In the rows, 128 means zero.
Named moves come first, each a turn or a mirror and shown by rows before and after it. Which of them, in which order, take the first row of each pair that follows to the second? Write the first one first, as in the answered first pair.
K_931:
[144 121 156 122 108 131 124 143  89 116 136 156 141 148 114 128 155 125
 134  84 118 151 128 137 158 118]  ->  [154 106 131 163 143 136 115 136  98 139 123 120 123 167 140 130 156 134
 147  98 124 135 139 148 115 149]
[129 141 114 121 132 131 124 136 124 113 129 129 126 141 129 115 133 132
 126 104 117 106 106 153 137 153]  ->  [123 148 111 114 129 140 125 134 133 119 129 132 128 135 118 115 133 127
 124 109 124 104  99 153 143 156]
[143 142  84 101 133 112 157 141 140 138 116 144 132 111 130 147 104 156
 127 117 150 103 129 147 140 143]  ->  [139 140  91  96 125 121 171 138 136 134 117 153 131 100 123 153 104 158
 130 126 144 108 120 153 142 147]
[135 114 182 154 117  91 113 117 139 130 127 116 126 169 106 125 115 104
 148 135 127 120  99 123 159 118]  ->  [130 110 185 162 129  89 100 112 132 137 125 111 116 175 104 130 116 109
 156 143 129 115  98 127 152 114]
K_53:
[131 126  97 148 163 118 107 114 131 151 112 125 109 140 139  98 119 120
 146 145 119 124 125 144  91 140]  ->  [132 128 106 139 169 112 119 114 146 144 120 134 121 135 130 105  98 124
 147 138 129 129 107 151  89 123]
[ 90 108  47 128 148 124 115 166 132 139 154 114 102 145 154 132 129 191
 101 118 165 148 161 122 120 148]  ->  [ 96 114  54 117 147 101 155 172 164 127 159 145 128 116 126 144  94 169
 114 107 172 153 116 151 122 133]
[128 124  99 132  92 137  97 122 116 131 135 124 101 112 154  98 176 108
 137 155 103 165 160  85 149 129]  ->  [128 129 112 101  83 106 144 131 152 110 142 173 132  77 116 107 112  93
 155 142 120 161 109 112 155 104]
K_188:
[134 117 151 137 123 137 123 125 132 116 132 134 127 127 126 128 127 112
 129 131 122 136 134 126 130 101]  ->  [120 133 117 127 105 137 118 130 127 121 134 139 138 111 133 133 126 128
 117 136 131 146 136 111 145 113]
[119 162 125 130 114 130  93  98 121 100 140 117 109  95 149 100 139 140
 104 167 123 175 158  92 101 106]  ->  [124 143 143 149 141 120  94  92 121 104 128  90 105 125 147 102 144 144
 114 170 121 162 160  96  83 114]
[131 112 108 157 169 117 132 109 161 128 121 112 110 126 133 126 105 115
 139 143 140 141 117  86 103 102]  ->  [133 115 146 150 156 123 134 119 157 110 122 122 132 122 115 121 112  95
 139 145 131 145 109  87 119  82]
[131 106 137 147 132 146 102 122 126 122 119 129 110 157 140 115 163 117
 135 113 125 119 144 114 115 176]  ->  [128 110 166 116 116 148 120 131 123 107 134 157 132 144 117 117 174 107
 131 108 118 124 135 127 140 154]
K_708:
[131 126 151 147 174  90 155 123 146 140 145 101 142 142  94 101  49  75
 170 133 142 127  98 156 100 109]  ->  [ 96 157  66 126 147 122 112 129  86 180 156  96 100 138 167 117 112 133
 123 158 147 140 175  92 135 160]
[110 157  91 112 113 120 122 121 144 119 124 119 106 106 138 117 136 145
 106 148 122 165 138  93 122 110]  ->  [131 165 141  86 101 126 133 141 109  95 142 150 128 131 115 141 161 125
 127 110 125 124 131 149 159 114]
[120 128  90  94 115 116 128 128 133 135 133 162 138 100 111 122  79 113
 135 133 165 131 114 135 148 137]  ->  [130 132  85  91 110 118 122 146 120 142 133 159 134  98 113 130  92 113
 123 132 161 126 126 139 164 149]
Then:
(2 to 3 moves a pair)
[119 124 137  30 111 123 133 143  67 137 140 134  83 119 149 157 190 133
 101 127 106 126 172 112 173 180]  ->  [141  75 185 106 182  73 174 114 183 151 120 101  95 131 105 133  94  96
 159 122 116 121 115 162  74 141]
K_708 K_931
[156 137 125 113 122 139 120 155 102  94 125 158 140 138 116 154 160 122
 131 100 123  92 113 203 137 129]  ->  [136 143  51 126 124 147  91 138 107 122 118 136 113 119 162 148 163 158
 106 130 125 121 150 149 126 144]
K_708 K_708
[ 96 113 113 130 123 131 127 103 150 147 102 136 109 119 119  90 140 163
 107 122 106 158 103 136 105 109]  ->  [108 107 151 139 127 144 115 104 135 144 111 129 115 149 115  97 166 152
 111 106  99 131 114 142 107 116]
K_708 K_708 K_53
[140 126 234 118 127 104 156 133 130  80 134 161 153 119 108 139 124 104
 156  98  82 155  80 137 123  90]  ->  [119 149  99 118 100 142 104 128  50 118 130 130  98 121 186 165 177 183
 117 125 100 136 159 110 140 187]
K_708 K_708 K_188
[119 112 151 140 126 121 130 109 159 127 129 118 135 119 121  94 112 109
 116 139 110 154 125  90 125  80]  ->  [106 146  90 109 100 126 132 133 121 126 136 151 136  89 150 127 119 143
 104 144 134 141 130 102 160 119]
K_708 K_708 K_188
[177 133 165 101 121 112 155 138  98  96 167 164 157 133 119 131 155 130
 145 110 132 118 128 168 156 124]  ->  [163 135 159 104 120  99 165 138 130  89 160 168 164 105 109 106 133 121
 136 129 126 150 116 144 150  92]
K_931 K_708 K_931
[141 120 182 164 142 151 121 119 104 124 109  97 116 177 118 127 169 108
 148 121 129  95 141 138 116 145]  ->  [130 129 175 146 145 116 161 125 173 111 110 134 148 119  97 119  91  99
 154 123 131 141  84 134 119  91]
K_708 K_53 K_931
[169 103 129 121 118  96 183 152  99  92 151 128 142 129 101 162  99 110
 145 116 202 116  68 162 162 131]  ->  [164  77 202 148 134  96 163 142 109  84 141  96 130 146  86 133 126  76
 144 122 163 131  90 127 153 101]
K_53 K_708 K_931
[163 128 173  90  91 153 158 141 116 120 157 161 151 144  86 132 156 118
  93 105 118 136 109  83 169 108]  ->  [155 132 112 113 101 174 124 139  79 148 143 122 112 161 132 145 181 146
  88 120 126 119 155  81 150 168]
K_708 K_931 K_708
